(in the rows, 128 means zero)
Each path below is one point turned by a fixed rotation once a step. After each direction that follows a path, write how fast that rotation turns it, in degrees a step (0 if it stays still).
Each turn is a multiple of 5 degrees from 10 to 175, or 0.
Each row of a path follows its step; steps can be skipped.
Rotation 1:
step 0: [132 136 117 126 137 130 125 142 123 126 136 133 131 131 129 116 127 131
 130 134 131 131 117 128 138 143 115 130 132 130]
step 1: [132 122 123 132 132 116 126 135 137 117 119 126 122 138 130 123 120 127
 137 134 130 131 122 136 143 128 116 128 126 120]
step 2: [127 121 120 137 129 127 125 130 138 118 124 136 141 139 135 120 128 133
 129 130 132 117 129 125 138 133 122 120 126 141]
step 3: [130 117 123 130 129 127 135 138 142 124 126 132 130 136 129 128 134 136
 130 137 143 130 138 123 128 127 130 117 126 117]
step 4: [120 116 127 128 130 124 131 126 130 127 134 139 130 137 116 126 122 133
 121 137 135 126 130 108 126 131 122 127 134 128]
step 5: [126 132 120 128 121 122 133 125 131 130 131 136 127 128 114 117 130 134
 129 146 145 136 132 131 125 128 122 137 124 126]
step 6: [137 129 122 130 116 122 126 130 135 116 131 138 121 130 112 122 124 122
 118 135 123 118 128 128 130 135 125 139 130 127]
step 7: [129 140 114 122 120 128 127 137 125 117 121 140 131 129 119 128 127 138
 138 132 138 116 124 134 131 133 134 129 131 126]
step 8: [132 126 125 130 137 118 121 137 123 108 121 138 120 119 130 124 121 132
 124 128 134 123 138 125 134 131 132 127 135 122]
step 9: [118 122 119 121 135 121 120 133 130 117 128 120 131 128 130 119 124 145
 140 132 131 117 135 125 122 129 126 134 132 132]
step 10: [137 129 130 133 140 124 112 134 135 129 132 130 124 132 126 121 127 144
 121 136 131 122 140 129 123 117 123 128 125 124]
Speeds:
[125 126 129 129 126 124 129 123 127 127 125 126 126 126 132 124 126 127
 129 131 128 128 131 130 128 129 124 131 126 132]
95
[129 126 128 128 127 126 126 128 128 127 124 130 129 130 130 128 128 126
 132 123 129 128 132 130 133 131 132 127 132 129]
60
[129 122 123 132 125 130 123 129 123 126 128 129 128 130 127 126 127 129
 128 129 129 129 128 129 125 130 126 127 126 125]
0
[127 125 128 129 132 125 130 126 124 126 126 128 127 131 125 127 131 125
 124 126 124 123 127 124 129 129 128 129 126 130]
160
Rotation 2:
step 0: [138 130 115 130 128 140 125 132 136 125 127 125 124 122 138 136 132 133
 127 127 127 131 124 139 135 115 123 122 132 120]
step 1: [142 133 120 123 128 140 131 127 129 121 126 122 119 132 123 130 122 122
 125 130 121 114 134 133 135 124 132 131 120 130]
step 2: [141 122 130 132 116 123 128 129 125 112 132 128 130 131 130 123 117 127
 125 117 131 122 126 140 131 123 130 121 123 126]
step 3: [141 120 124 131 133 117 139 130 123 121 131 115 128 122 123 125 143 125
 124 125 131 125 128 133 129 126 127 126 127 138]
step 4: [132 122 127 136 125 134 131 125 131 125 128 130 141 112 113 121 134 130
 120 133 136 121 128 126 135 124 125 128 127 123]
step 5: [136 133 112 121 125 127 131 130 131 128 122 125 140 125 136 122 128 129
 126 137 139 129 117 126 136 123 122 132 124 131]
step 6: [141 133 129 126 123 121 120 133 142 123 121 120 134 131 121 130 125 128
 123 139 125 124 130 123 130 131 134 139 120 129]
step 7: [130 120 130 130 119 120 118 134 126 130 126 120 138 136 125 134 120 114
 120 130 134 135 124 134 139 131 124 124 128 127]
step 8: [124 116 119 131 132 125 123 126 135 125 137 114 130 132 128 128 137 118
 123 123 132 135 129 120 135 127 135 138 131 131]
step 9: [131 125 127 127 126 139 126 117 128 123 126 131 136 127 129 127 130 124
 114 125 134 137 139 112 134 136 126 126 124 127]
step 10: [137 128 125 128 127 130 130 117 124 124 131 124 141 129 138 133 127 126
 134 132 123 145 127 121 126 119 123 134 122 125]
Speeds:
[131 129 126 126 132 126 129 128 131 129 125 124 124 126 127 126 131 131
 125 128 124 129 131 127 126 131 132 130 131 130]
140
[132 131 127 125 127 130 130 126 134 130 130 133 132 125 129 129 129 126
 132 130 126 129 129 129 128 129 127 128 131 129]
70
[131 130 128 126 131 126 123 129 127 128 131 127 126 129 130 128 122 129
 128 134 125 125 129 127 130 125 126 127 130 127]
70
